[[109 129 127 136]
 [107 111 144 129]]
|
[[129 127]
 [111 144]]

[[142 121 128 140]
 [128 114 100 115]
 [123 124 137 133]
 [143 137 136 128]]
|
[[121 128]
 [114 100]]

[[134 130 116 105]
 [102 130 124 137]]
|
[[130 116]
 [130 124]]

[[108 124 142 157 111]
 [143 122 119 130 134]]
|
[[124 142]
 [122 119]]

[[116 139 135 139 116]
 [133 100 141 144 142]
 [118 146 131 121 150]
 [127 121 114 107 142]
 [132 120 113 123 145]]
|
[[139 135]
 [100 141]]

[[134 133 125 147 129]
 [119 120 132  99 126]
 [137 136 124 154 131]]
|
[[133 125]
 [120 132]]

[[143 116 120]
 [110 126 152]]
|
[[116 120]
 [126 152]]
---
[[124 117 122 116 110 125 148 148 106 116 115 156 145 109 156]
 [131 117 107 153 141 108 127 119 143 123 147 129 105 156 137]
 [133 127 135 124 120 104 105 144 135 130 123 105 113 118 120]
 [101 113 148 128 128 118 132 128 114 135 149 108 103 109 134]
 [148 114 133 147 125 122 135 148 119 133 125 123 148 137 112]
 [111 131 113 112 120 111 103 126 106 118 103 108 131 151 146]]
|
[[148 114 133 147 125 122 135 148 119 133 125 123 148 137 112]
 [133 127 135 124 120 104 105 144 135 130 123 105 113 118 120]
 [131 117 107 153 141 108 127 119 143 123 147 129 105 156 137]
 [124 117 122 116 110 125 148 148 106 116 115 156 145 109 156]
 [111 131 113 112 120 111 103 126 106 118 103 108 131 151 146]
 [101 113 148 128 128 118 132 128 114 135 149 108 103 109 134]]

[[124 137]
 [132 144]
 [142 151]
 [123 108]
 [127 131]]
|
[[142 151]
 [132 144]
 [127 131]
 [124 137]
 [123 108]]

[[138 135 146 154 124 130 130 148 133 152]
 [116 128 116 130 118 140 106 119 124 115]
 [113 125 114 115 135 131 124 111 128 112]
 [127 135 136 153 121 138 117 139 132 142]
 [128 120 118 102 133 119 136 115 123 111]
 [123 124 120 109 139 121 138 116 128 117]
 [148 126 141 124 131 114 147 140 128 139]]
|
[[148 126 141 124 131 114 147 140 128 139]
 [138 135 146 154 124 130 130 148 133 152]
 [128 120 118 102 133 119 136 115 123 111]
 [127 135 136 153 121 138 117 139 132 142]
 [123 124 120 109 139 121 138 116 128 117]
 [116 128 116 130 118 140 106 119 124 115]
 [113 125 114 115 135 131 124 111 128 112]]

[[117 124 129 126 130 129 126 134 132 121 127 124]
 [119 118 131 135 123 140 132 137 124 132 133 125]
 [115 118 123 117 141 132 143 132 136 128 128 125]
 [125 124 118 127 131 121 126 127 133 133 126 123]
 [114 124 128 128 124 131 125 137 140 141 110 114]
 [124 125 125 122 129 133 130 126 129 129 125 127]
 [121 125 122 106 126 132 134 131 128 131 119 124]]
|
[[125 124 118 127 131 121 126 127 133 133 126 123]
 [124 125 125 122 129 133 130 126 129 129 125 127]
 [121 125 122 106 126 132 134 131 128 131 119 124]
 [119 118 131 135 123 140 132 137 124 132 133 125]
 [117 124 129 126 130 129 126 134 132 121 127 124]
 [115 118 123 117 141 132 143 132 136 128 128 125]
 [114 124 128 128 124 131 125 137 140 141 110 114]]

[[123 136 137 127 131 133 118 134 131 128 134 126 129 127]
 [130 131 136 128 129 132 123 126 128 132 136 130 130 130]
 [129 134 119 131 119 132 122 129 132 126 132 129 129 127]
 [131 130 122 130 136 125 129 125 127 129 124 133 127 128]
 [125 119 120 129 130 122 106 126 134 127 146 137 126 130]]
|
[[131 130 122 130 136 125 129 125 127 129 124 133 127 128]
 [130 131 136 128 129 132 123 126 128 132 136 130 130 130]
 [129 134 119 131 119 132 122 129 132 126 132 129 129 127]
 [125 119 120 129 130 122 106 126 134 127 146 137 126 130]
 [123 136 137 127 131 133 118 134 131 128 134 126 129 127]]

[[104 153]
 [155 119]
 [103 144]
 [134 104]]
|
[[155 119]
 [134 104]
 [104 153]
 [103 144]]
---
[[110 147 105 147 129 148 149 112 133 119 118 154 142 133 136]
 [129 116 133 125 137 116 114 132 113 129 138 122 120 125 127]]
|
[[136 133 142 154 118 119 133 112 149 148 129 147 105 147 110]
 [127 125 120 122 138 129 113 132 114 116 137 125 133 116 129]]

[[105 127 128 131 121]
 [114 122 128 134 116]
 [125 117 128 127 119]
 [117 117 130 118 117]]
|
[[121 131 128 127 105]
 [116 134 128 122 114]
 [119 127 128 117 125]
 [117 118 130 117 117]]

[[145 142 127 124]
 [155 110 116 129]
 [139 131 114 149]
 [143 128 127 121]
 [111 131 137 136]
 [146 125 106 129]
 [108 141 156 123]
 [ 98 109 114 136]
 [119 127 139 141]
 [125 133 138 128]
 [131 124 125 119]]
|
[[124 127 142 145]
 [129 116 110 155]
 [149 114 131 139]
 [121 127 128 143]
 [136 137 131 111]
 [129 106 125 146]
 [123 156 141 108]
 [136 114 109  98]
 [141 139 127 119]
 [128 138 133 125]
 [119 125 124 131]]

[[129 130]
 [133 122]
 [129 131]
 [116 135]
 [152 129]]
|
[[130 129]
 [122 133]
 [131 129]
 [135 116]
 [129 152]]

[[132 126 140 108 126 125 129 133 125 125 126 133 132 125 127]
 [128 130 157 150 130 129 127 128 129 129 130 127 128 129 131]
 [124 131 137 155 131 130 127 124 131 130 131 125 122 131 131]]
|
[[127 125 132 133 126 125 125 133 129 125 126 108 140 126 132]
 [131 129 128 127 130 129 129 128 127 129 130 150 157 130 128]
 [131 131 122 125 131 130 131 124 127 130 131 155 137 131 124]]

[[131 137 129 152 132 129 143]
 [130 129 129 129 125 135 129]]
|
[[143 129 132 152 129 137 131]
 [129 135 125 129 129 129 130]]
---
[[132 116 127 115 141 127 115 130 141]
 [139 127 118 128 120 130 137 132 127]
 [140 144 139 123 128 119 112 108 117]
 [122 121 124 123 130 135 136 136 128]
 [136 136 128 127 120 122 131 134 133]
 [134 131 124 128 118 116 117 121 131]
 [137 127 119 122 136 132 116 129 138]
 [141 133 114 128 139 132 112 136 134]
 [118 114 113 107 118 125 132 142 142]]
|
[[141 127 117 128 133 131 138 134 142]
 [130 132 108 136 134 121 129 136 142]
 [115 137 112 136 131 117 116 112 132]
 [127 130 119 135 122 116 132 132 125]
 [141 120 128 130 120 118 136 139 118]
 [115 128 123 123 127 128 122 128 107]
 [127 118 139 124 128 124 119 114 113]
 [116 127 144 121 136 131 127 133 114]
 [132 139 140 122 136 134 137 141 118]]

[[122 127 119 127 121 122 125 138 126 130 118 120 134]
 [150 131 122 131 127 126 127 139 126 134 126 113 154]
 [137 125 131 125 136 130 127 133 137 144 134 137 141]
 [147 131 132 131 117 136 115 129 125 131 124 118 153]
 [131 123 130 123 126 129 116 138 140 154 122 135 151]]
|
[[134 154 141 153 151]
 [120 113 137 118 135]
 [118 126 134 124 122]
 [130 134 144 131 154]
 [126 126 137 125 140]
 [138 139 133 129 138]
 [125 127 127 115 116]
 [122 126 130 136 129]
 [121 127 136 117 126]
 [127 131 125 131 123]
 [119 122 131 132 130]
 [127 131 125 131 123]
 [122 150 137 147 131]]

[[126 139 127 118 120 116 119 110 150 146]
 [125 125 128 113 119 101 119 117 116 121]
 [125 137 127 116 119 108 115 109 144 137]]
|
[[146 121 137]
 [150 116 144]
 [110 117 109]
 [119 119 115]
 [116 101 108]
 [120 119 119]
 [118 113 116]
 [127 128 127]
 [139 125 137]
 [126 125 125]]

[[125 127 129 130]
 [134 130 126 125]
 [122 126 122 135]
 [119 126 119 114]
 [122 132 119 135]
 [125 138 150 119]
 [147 132 129 127]]
|
[[130 125 135 114 135 119 127]
 [129 126 122 119 119 150 129]
 [127 130 126 126 132 138 132]
 [125 134 122 119 122 125 147]]

[[120 137 121 112 131 132 131 131 124 128 120 130 127 126 129 119]
 [112 124 128 117 128 133 124 119 122 125 127 122 127 129 129 128]
 [145 140 121 130 131 122 135 141 134 133 124 141 127 126 126 119]
 [102 131 122 100 129 138 126 123 118 126 119 122 130 127 132 121]
 [133 112 139 147 125 127 123 118 129 125 142 124 122 132 124 144]
 [138 142 120 125 131 125 135 143 132 134 120 137 130 126 128 118]]
|
[[119 128 119 121 144 118]
 [129 129 126 132 124 128]
 [126 129 126 127 132 126]
 [127 127 127 130 122 130]
 [130 122 141 122 124 137]
 [120 127 124 119 142 120]
 [128 125 133 126 125 134]
 [124 122 134 118 129 132]
 [131 119 141 123 118 143]
 [131 124 135 126 123 135]
 [132 133 122 138 127 125]
 [131 128 131 129 125 131]
 [112 117 130 100 147 125]
 [121 128 121 122 139 120]
 [137 124 140 131 112 142]
 [120 112 145 102 133 138]]

[[140 135 126 144]
 [105 130 116 120]
 [136 150 116 136]
 [143 126 152 142]]
|
[[144 120 136 142]
 [126 116 116 152]
 [135 130 150 126]
 [140 105 136 143]]

[[117 121 127 143 109 127 127 140]
 [115 131 134 146 107 109 144 124]
 [110 154 117 125 110 135 133 129]
 [118 118 132 142 118 134 123 138]]
|
[[140 124 129 138]
 [127 144 133 123]
 [127 109 135 134]
 [109 107 110 118]
 [143 146 125 142]
 [127 134 117 132]
 [121 131 154 118]
 [117 115 110 118]]
